Named turns come first, each shown by rows before and after it. Which turns, in which order, take the first row of each pair that follows to the second? Write the first one first, as in the answered first pair.
turn k_920:
+0.41; -2.82; +1.93; -1.15; +0.54; -0.03; -1.07; -0.76; -3.78; +0.90; +1.20; -1.98; +1.56; -1.83; -1.53; +0.07; -0.55; +0.88; -0.80; -0.09; +1.95; +2.83; -0.30; -0.88; -1.65; -2.01; -0.84; +1.16; -1.95; -0.79; -0.01; +1.06; -0.68; +0.70; +0.25; +3.04; +0.07; +1.32; +1.89  ->  -1.58; -0.97; +0.57; +1.88; -0.44; +1.08; -0.02; -1.09; +0.33; +0.13; +3.53; -0.17; -3.34; +1.27; +1.18; +0.03; +1.02; +1.62; -0.05; -1.06; -1.28; +3.15; +0.61; +0.86; -1.39; -1.93; +0.60; -1.05; -1.17; -2.62; -0.30; +2.11; -1.79; -0.17; -0.08; +0.66; -2.08; +1.26; -0.95
+0.13; -1.96; +0.78; +0.86; -0.33; -0.26; -0.33; +0.92; +2.62; -0.88; -0.88; +0.45; -2.02; +0.32; +3.44; +2.09; +1.59; -1.91; -0.39; -0.03; +1.18; -0.29; +0.05; +2.36; +0.60; +5.16; -0.80; -1.16; +1.34; -0.30; -0.40; +1.02; +2.85; -1.68; -0.93; -2.06; +0.00; -0.84; -0.23  ->  +1.53; -2.88; +1.58; -0.93; +0.01; -0.55; -0.94; +0.88; +0.36; -0.85; -1.98; -0.38; +0.61; -1.18; +2.22; +2.22; +0.90; -2.16; -0.68; +0.64; +2.98; -0.48; -0.32; +1.74; +0.48; +5.16; -1.67; -0.07; +0.85; +0.85; -0.26; +0.82; +3.16; -1.29; -0.96; -0.93; +0.99; -1.02; +1.50
-2.25; +1.54; -1.68; -1.37; -1.03; +0.56; +2.45; -2.14; -1.91; -0.82; +0.46; +1.99; +1.67; -1.19; +0.82; -0.21; -3.30; -0.62; -1.02; -0.84; -0.83; -0.22; -1.96; +1.22; +1.13; +0.68; -0.70; +3.25; +0.96; -1.73; -0.68; -1.24; -1.40; +0.62; -0.48; +0.88; -1.60; -3.74; -2.33  ->  -1.71; -0.01; -1.86; -1.94; -1.36; +0.49; +1.81; -3.05; -2.64; -0.50; +0.44; +0.61; +2.15; -1.89; -0.28; -0.10; -3.17; -0.26; -1.50; -1.47; -1.06; +0.97; -1.31; +1.50; +0.58; -0.23; -0.05; +2.58; +0.50; -1.50; +0.10; -1.36; -1.56; +1.32; -1.55; +0.73; -1.38; -3.41; -1.32
-0.67; +4.66; +0.13; -1.61; +0.60; -1.56; +1.28; +1.21; +0.32; +0.32; -0.24; +1.60; -2.20; +0.02; +0.05; +2.05; -0.91; -2.32; +0.91; +2.38; +0.09; -4.58; +0.99; +0.28; +1.54; +1.58; +1.17; -0.63; +1.79; +1.31; -1.08; +0.41; -0.96; -0.44; +1.25; -2.22; -0.97; -1.80; +3.24  ->  +0.89; +1.98; +0.66; -3.51; +0.32; -1.50; +0.19; +0.34; -2.14; +0.92; -0.69; -1.44; +0.31; -2.53; -2.95; +2.63; -1.45; -1.87; +0.05; +1.59; +0.30; -2.47; +1.79; +0.16; +0.60; +0.62; +1.89; -0.40; +0.59; +1.88; -0.08; -0.26; -1.00; +1.44; -0.57; -1.92; +0.94; -1.56; +5.66
turn k_426:
-1.44; -0.77; -4.53; +1.18; -1.85; -1.21; -1.44; -2.40; +1.13; -2.65; -1.47; -3.14; -2.81; -1.32; -1.80; -0.59; -1.29; -1.14; +1.52; -1.10; -2.99; -1.63; -2.02; +1.42; -0.92; +1.35; +2.49; -3.04; -2.04; +0.57; -0.02; +0.54; -1.73; -1.33; +0.68; -1.71; +4.15; -3.74; +2.40  ->  -0.25; -2.44; -3.07; +0.25; -2.11; -1.05; -1.55; -2.87; -0.91; -2.48; -2.38; -4.93; +0.59; -2.73; -3.16; -0.66; -1.48; -0.66; +0.71; -1.52; -1.13; +0.08; -0.98; +0.29; -1.89; +0.56; +1.98; -2.92; -2.92; +0.95; +0.66; +0.69; -2.02; -1.36; +0.37; +0.40; +4.14; -2.46; +3.59
+1.36; -2.58; -0.87; -1.79; -1.33; -1.71; -0.62; -3.45; +0.44; +0.19; +2.12; -2.54; -2.38; -0.82; -1.25; +1.02; -0.48; -1.22; -1.12; -0.45; -1.80; +2.95; +1.27; +3.64; +0.29; -1.07; +0.13; +0.87; +0.43; +0.86; +2.26; -1.41; +0.67; +2.29; -4.03; -3.72; +1.63; -0.10; +2.18  ->  +2.54; -3.30; +1.50; -2.91; -1.28; -2.10; -0.55; -3.09; -2.75; +0.75; +0.16; -3.39; +1.81; -1.80; -1.42; +0.27; -1.03; -0.83; -1.41; -0.18; +2.60; +3.17; +1.30; +1.61; -0.20; -1.32; -1.76; +1.40; -0.70; +1.60; +2.29; -0.80; +0.54; +1.30; -2.67; +0.57; +0.91; +1.61; +2.29
-1.21; +1.27; +0.98; +2.05; -0.52; -0.71; +2.23; +1.68; +1.77; +0.86; -0.27; +0.42; -0.79; +1.99; +2.45; -0.27; +0.85; +0.54; -0.84; -0.66; +1.04; +0.13; +0.34; -2.76; -0.06; +0.92; -1.44; -2.24; -1.44; -1.39; -0.12; +0.19; +0.27; -0.47; +1.70; +0.67; -2.83; +1.39; -1.25  ->  -1.43; +1.18; -0.29; +2.23; -1.15; -0.30; +1.69; +1.02; +2.99; +0.69; +0.47; +0.39; -2.85; +2.45; +2.19; +0.01; +1.14; +0.29; -0.62; -1.09; -0.94; +0.57; +0.50; -1.65; -0.02; +0.83; -0.27; -2.96; -0.85; -1.89; +0.38; -0.05; +0.58; +0.23; +0.88; -1.20; -2.58; +0.55; -0.72
-0.52; +0.49; +0.86; +2.04; -0.54; -1.12; +2.01; -0.93; +0.20; -0.08; -1.58; -0.59; +0.33; +1.35; +3.06; -1.09; -0.49; -0.28; -2.28; -0.03; +0.02; -1.79; +0.55; -0.09; -0.81; -0.82; +0.86; +0.51; +0.93; +1.20; -0.29; +1.11; -0.80; +0.07; +0.00; +1.52; -0.65; -0.96; -0.55  ->  -0.73; +0.50; +0.17; +2.43; -0.68; -1.21; +1.30; -1.06; +0.90; +0.52; -1.05; -0.63; -0.88; +1.43; +2.77; -0.88; -0.14; -0.35; -2.04; -0.36; -1.38; -1.64; +0.83; +0.54; -0.95; -0.67; +1.64; +0.28; +1.11; +1.04; -0.25; +0.85; -0.57; +0.47; -0.29; +0.56; -0.58; -1.16; -0.51
turn k_871:
-1.54; -2.53; -0.52; -1.30; -0.36; -2.30; +1.74; +0.45; +0.74; -1.39; +0.81; -0.01; -2.52; +1.13; +2.14; +1.53; +2.48; +0.55; -1.37; -1.77; +0.36; +0.70; +1.61; +0.71; -1.39; +0.12; +0.52; -2.81; -0.09; +0.40; -2.62; +2.61; +1.96; +0.53; -0.63; +0.92; +0.22; +0.60; -1.45  ->  -1.10; -3.43; -1.07; -2.46; -0.28; -2.29; +0.79; +0.28; -0.15; -1.25; +0.83; -1.31; -1.76; +0.05; +0.61; +1.89; +1.84; +0.13; -1.74; -1.74; -0.23; +1.01; +1.30; +0.86; -1.40; +0.19; +1.08; -2.02; -0.20; +0.80; -1.78; +1.84; +2.77; +1.42; -1.85; -0.22; +1.76; -0.32; +0.11
-0.81; -0.03; -0.78; +0.59; +1.58; +1.29; -1.26; +1.05; +1.21; +0.39; +1.49; -0.68; -1.23; -0.71; -0.73; -0.08; -0.25; +0.28; +0.89; +1.08; +0.74; -1.56; +0.52; +1.94; +0.25; +0.30; +2.24; +1.53; +0.98; +0.84; -0.21; -1.23; +0.34; +0.15; -0.54; +1.27; -1.82; -1.20; -2.38  ->  -0.97; -0.32; -1.09; +0.41; +1.10; +0.82; -1.56; +1.20; +1.35; +0.53; +1.25; -0.81; -1.53; -0.89; -0.69; -0.23; -0.52; +0.27; +0.96; +1.35; +0.94; -1.82; +0.63; +1.84; +0.26; +0.19; +2.19; +1.58; +1.09; +0.94; -0.13; -1.22; +0.50; +0.31; -0.91; +1.05; -1.47; -1.67; -2.24
-0.79; +1.42; -1.17; +0.91; +0.54; -0.38; +0.14; +0.01; +1.43; +0.30; +0.15; +1.13; -1.62; +0.58; +0.79; +1.63; -0.22; -0.23; +0.44; +1.24; -0.84; -1.02; -0.80; +0.52; +0.03; +0.49; +0.56; -0.47; +0.42; -0.38; -0.03; -0.67; -0.25; +0.56; +1.81; -0.82; +0.41; -1.35; -0.22  ->  -0.62; +1.11; -1.25; +0.62; +0.51; -0.26; +0.00; -0.18; +1.33; +0.07; +0.39; +0.55; -1.88; +0.26; +0.43; +1.80; -0.13; -0.15; +0.53; +1.09; -1.54; -0.65; -0.38; +0.86; -0.08; +0.18; +0.91; -0.93; +0.22; -0.38; +0.43; -0.38; -0.12; +1.15; +1.05; -1.00; +0.70; -1.37; -0.23
turn k_224:
+0.46; -0.60; +2.40; -2.61; +0.71; +1.18; +0.85; +1.19; +0.53; +0.45; -0.21; +0.37; +3.14; -1.33; +0.34; -1.22; +0.07; -0.86; -0.87; +0.16; +1.09; +1.98; +3.06; -0.28; +0.66; -0.98; -1.82; -0.65; +1.44; +1.45; +0.46; +0.47; -2.01; -0.22; +1.81; +0.88; -0.40; +1.34; +0.67  ->  -0.53; -0.03; +0.72; -1.16; +0.18; +1.76; +1.09; +0.21; +3.08; -0.02; +1.14; +1.25; -0.32; +0.03; +0.86; -0.85; +0.70; -0.54; -0.64; -0.52; -2.15; +1.79; +3.78; +1.36; +0.83; -1.07; -0.35; -2.19; +2.29; +0.72; +0.74; +0.55; -2.09; +0.44; +0.74; -1.55; -0.51; +0.59; -0.29
+0.64; +1.01; -1.15; -0.34; +0.94; +0.66; -1.69; -2.47; -0.44; -0.15; -1.46; -0.94; +2.70; -3.36; -4.69; +1.63; -1.70; -2.78; -1.87; -0.40; -1.80; +0.76; +1.45; +1.73; +1.41; +0.41; +2.45; +2.73; +2.85; +1.18; -0.19; -1.41; +2.12; +0.98; -0.14; -2.33; +4.87; -2.06; +1.90  ->  +1.06; -0.64; +1.61; -0.23; +0.29; +1.36; -1.31; -2.92; -2.11; +0.27; -1.34; -2.93; +5.07; -3.29; -4.69; +0.66; -1.25; -1.15; -2.50; -2.03; +0.26; +3.92; +3.25; +0.76; -0.16; -0.71; +1.67; +1.44; +1.70; +0.73; +0.35; -0.08; +0.77; +0.67; -0.55; +0.31; +3.21; +0.44; +1.66
+1.14; -5.06; +1.80; +2.35; +0.94; +4.35; +0.04; -0.35; -0.53; -2.88; +0.38; -0.36; +2.07; +0.20; +0.54; -2.27; -1.42; -2.78; -0.85; -0.75; +0.50; +3.58; -1.53; -2.91; -1.17; +2.24; -4.54; +0.82; -4.04; +3.87; -2.32; -2.31; -0.69; +0.18; -1.15; -3.16; +2.07; +1.23; +6.73  ->  +0.14; -5.30; +1.27; +3.56; -0.01; +4.64; +0.43; -0.64; +1.60; -3.15; +1.65; -0.32; -0.12; +1.26; +1.05; -2.25; -0.54; -1.84; -0.96; -2.05; -1.52; +4.84; -0.56; -1.80; -1.57; +1.83; -2.98; -0.52; -3.84; +3.00; -2.00; -2.05; -1.47; +0.81; -2.03; -4.53; +1.19; +1.23; +5.68

Between the rows of a pair lie two turns.
+0.92; -1.91; -0.93; -1.13; -1.49; +0.23; -1.43; -0.86; +0.24; -0.15; +2.20; -2.18; -1.49; -1.37; -2.75; +0.76; -1.07; +0.14; -0.27; -1.11; -2.42; +1.51; +0.34; +1.47; -0.89; -0.78; +2.19; +0.10; +0.54; +0.13; +1.42; -1.03; +0.55; +1.80; -2.28; -2.83; +2.78; -1.48; +2.03  ->  +1.79; -1.13; +0.80; -2.65; +0.11; -0.85; -0.88; +0.67; -2.59; +0.62; -0.44; -1.69; +3.00; -2.14; -2.66; +0.02; -2.07; -1.28; -0.16; +0.54; +1.82; -0.64; -1.00; -0.45; -0.38; -0.20; -0.79; +2.03; +0.31; +1.27; +0.39; -0.92; +1.51; +0.24; -0.11; +0.91; +2.76; -0.58; +2.73	k_224 then k_426
-0.72; -2.30; -0.02; -0.05; -1.59; +1.61; +0.03; -0.05; +0.56; +0.02; +1.12; -1.02; -1.58; -0.64; +0.07; -1.39; -0.65; +0.68; +0.33; -0.46; -3.34; +0.52; +0.03; +0.52; +1.45; -1.21; +2.73; -1.48; -1.07; -1.70; +1.13; -0.11; +0.21; +1.58; -1.71; -1.60; -0.92; +0.22; +0.96  ->  -1.79; -0.29; +0.76; +1.21; -1.45; +1.44; +0.77; +1.29; +0.98; +0.17; +0.68; +0.85; -1.57; +0.95; +2.27; -1.91; +0.01; +1.09; +1.03; -0.01; -1.81; -0.81; -0.02; -0.37; +1.96; -0.50; +1.35; -1.68; -0.60; -2.11; +0.32; +0.92; -0.21; -0.20; +0.33; +0.21; -2.76; +1.22; -0.62	k_426 then k_920
-2.31; -0.42; -0.38; +2.80; -0.02; +2.79; +1.26; -1.22; +1.18; -0.57; +2.96; -0.50; -0.35; +1.02; +0.57; +1.12; +0.08; +0.81; +0.43; -1.24; -0.73; +1.98; -0.08; -0.31; +0.14; -0.13; +0.63; -0.72; -1.34; -0.44; +0.49; -2.04; +1.96; +0.51; -1.86; -0.10; -1.23; +1.37; -1.40  ->  -1.02; -0.87; +0.19; +0.55; +0.76; +1.27; +0.29; -0.53; -1.73; -0.32; +0.96; -0.71; +3.28; -0.47; -0.21; +1.17; -1.25; -0.31; +0.38; +0.06; +1.96; +0.18; -1.47; -1.68; +0.56; +0.41; -1.07; +1.56; -1.56; +0.92; +0.03; -2.33; +2.90; +0.00; -0.58; +2.24; -0.50; +1.48; -0.24	k_224 then k_224
+0.04; +0.62; -2.39; +1.07; -0.63; -0.50; +0.51; +1.02; -0.90; -0.40; +0.56; +1.11; -1.03; +3.99; +2.65; -0.82; -1.49; +0.23; -0.58; -0.01; -2.15; +0.13; -1.11; +0.60; +0.15; -0.08; -1.98; -2.11; +0.86; -0.83; -1.50; +2.52; +0.35; +0.19; +1.53; +2.78; -1.07; +2.42; -1.37  ->  +0.89; +0.62; -3.79; -0.39; +0.14; -1.17; -0.54; +1.37; -1.56; -0.27; -0.43; +1.19; -0.25; +2.73; +1.50; +0.12; -2.23; -1.12; -0.20; +1.09; -2.19; -2.16; -2.86; +1.13; +1.11; +0.61; -2.21; -0.12; +1.20; +0.17; -1.95; +1.15; +1.58; +0.90; +1.34; +2.03; +0.95; +0.74; +0.02	k_426 then k_224
-0.05; -0.51; +4.11; -1.14; -0.43; -0.22; +2.56; +1.90; -1.02; +1.59; -1.76; +0.22; +4.02; +1.70; +0.38; -1.36; +1.00; +2.81; +1.89; +3.03; +4.84; -1.65; -1.09; -3.60; -1.53; -1.24; -1.47; +0.37; -0.72; +2.41; -1.21; +1.27; -0.74; -3.94; +2.52; +4.14; -1.88; +0.50; -1.77  ->  -1.03; -1.41; -0.84; +0.19; -1.77; +1.27; +0.87; -1.26; +4.15; +0.67; +2.42; -0.74; -4.19; +1.99; -1.77; +0.70; +1.43; +3.36; +1.84; +1.04; -4.93; +0.40; -1.10; +1.89; -1.29; -1.23; +4.71; -1.74; +0.80; +1.28; +0.45; -0.68; -1.38; -0.12; -2.41; -4.89; +0.86; -3.42; -0.46	k_920 then k_224
+2.16; +0.73; -0.29; +2.12; -2.38; -1.04; +0.97; +3.04; -0.24; -0.05; -1.33; -0.02; +1.08; -0.39; +1.11; +4.30; -0.85; -3.01; -0.30; +2.81; +0.76; -2.72; +1.58; +1.80; +2.23; +1.05; -0.32; +4.44; -3.72; -0.24; +0.38; +0.16; -0.49; +2.26; +0.44; +0.73; +2.28; -4.14; +0.52  ->  +1.28; -0.20; +0.36; +4.52; -4.11; -0.01; +1.63; +1.78; +1.54; -0.09; +1.03; -1.02; -1.05; +0.70; +1.75; +3.88; +0.78; -1.23; -0.24; +0.12; -1.42; +0.92; +3.97; +2.34; +0.90; -0.25; +1.63; +0.47; -4.11; -1.64; +1.49; +1.55; -2.24; +2.77; -1.24; -0.19; +0.08; -2.34; -1.07	k_224 then k_224
+1.45; +2.81; +0.17; +2.66; +0.51; +2.08; +1.67; -0.10; +0.15; +0.40; -1.14; +2.04; +0.15; +1.61; +1.11; -1.65; +1.04; -0.59; +2.30; +3.30; +0.81; -2.05; -1.08; -0.55; +0.84; +0.52; -1.35; +2.03; -1.21; -2.14; -4.06; +0.99; -1.41; +1.42; +1.73; +0.26; -1.04; -0.44; -2.63  ->  +1.35; +2.32; +0.64; +3.51; -0.01; +2.46; +1.86; -0.81; +0.76; +0.40; +0.03; +1.40; -0.03; +2.32; +1.36; -1.91; +1.50; +0.26; +2.01; +2.16; +0.07; +0.25; -0.16; -0.40; +0.28; +0.01; -0.51; +0.45; -1.54; -2.79; -3.64; +1.30; -2.06; +1.53; +1.13; +0.45; -2.21; +0.58; -2.95	k_224 then k_224
+0.40; -1.13; -0.04; +1.04; -1.41; -0.16; -0.89; -1.17; -1.18; +0.85; +0.00; -1.68; +1.02; -1.71; -1.02; +0.53; -0.93; +0.50; -1.12; +0.07; -1.80; -1.25; -0.89; +0.94; -0.65; -0.42; -2.99; +0.07; -2.03; +0.88; +2.16; -1.32; +0.25; -0.34; +1.48; +2.02; +2.06; +0.87; +0.79  ->  -0.07; -0.90; +0.66; +1.99; -1.63; +0.28; -0.24; -1.48; -0.93; +0.65; +0.42; -1.33; +1.20; -1.24; -0.41; +0.43; -0.29; +1.16; -0.88; -0.47; -1.14; -0.74; -0.17; +0.64; -1.16; -0.75; -3.27; -0.86; -2.39; +0.56; +2.30; -0.80; -0.49; -0.72; +2.07; +2.68; +0.86; +1.98; +0.06	k_224 then k_426
+0.22; -0.83; +0.53; -0.28; +0.39; +1.80; -2.20; -0.82; -0.20; -0.72; +0.26; -1.06; -0.51; -0.70; +2.12; -1.34; +0.37; -0.19; +2.26; -2.76; -1.08; +2.04; +1.25; -1.51; -0.38; +0.94; +0.83; -2.88; -0.73; -0.19; +1.14; +1.34; -0.86; -0.62; -0.57; -2.69; -0.27; +0.64; -1.37  ->  +0.81; -0.61; -0.54; -1.74; +1.02; +1.27; -3.09; -0.40; -1.18; -0.94; -0.28; -0.87; -0.13; -1.92; +0.96; -0.81; -0.70; -1.43; +2.36; -1.86; -1.41; +0.38; +0.03; -0.82; +0.40; +1.82; +1.16; -0.83; -0.33; +0.57; +1.07; +0.29; +0.74; +0.10; -0.82; -4.06; +1.55; -1.02; +0.23	k_224 then k_426
+0.00; -0.20; -0.40; +0.57; -0.36; -0.26; -0.01; -1.49; +0.99; +0.46; +2.51; -0.22; -1.74; -1.13; -1.68; +0.06; +0.80; -0.58; +0.39; -0.07; -2.53; +2.31; +0.83; +1.39; +1.15; +0.21; +0.59; -0.22; -0.79; -0.27; +0.33; -1.43; -0.94; +1.86; -2.71; -2.88; +1.16; -1.90; +2.05  ->  -1.31; +1.53; +0.47; +2.35; -0.45; -0.09; +1.53; -0.38; +2.48; +0.43; +2.69; +1.71; -2.67; +1.37; +0.96; -0.40; +1.79; -0.13; +0.89; -0.13; -1.58; +1.40; +1.26; +0.47; +1.40; +0.64; -0.12; -1.45; -0.12; -1.25; -0.63; -0.11; -2.02; -0.10; -1.03; -1.70; -1.43; -0.75; -0.41	k_426 then k_920
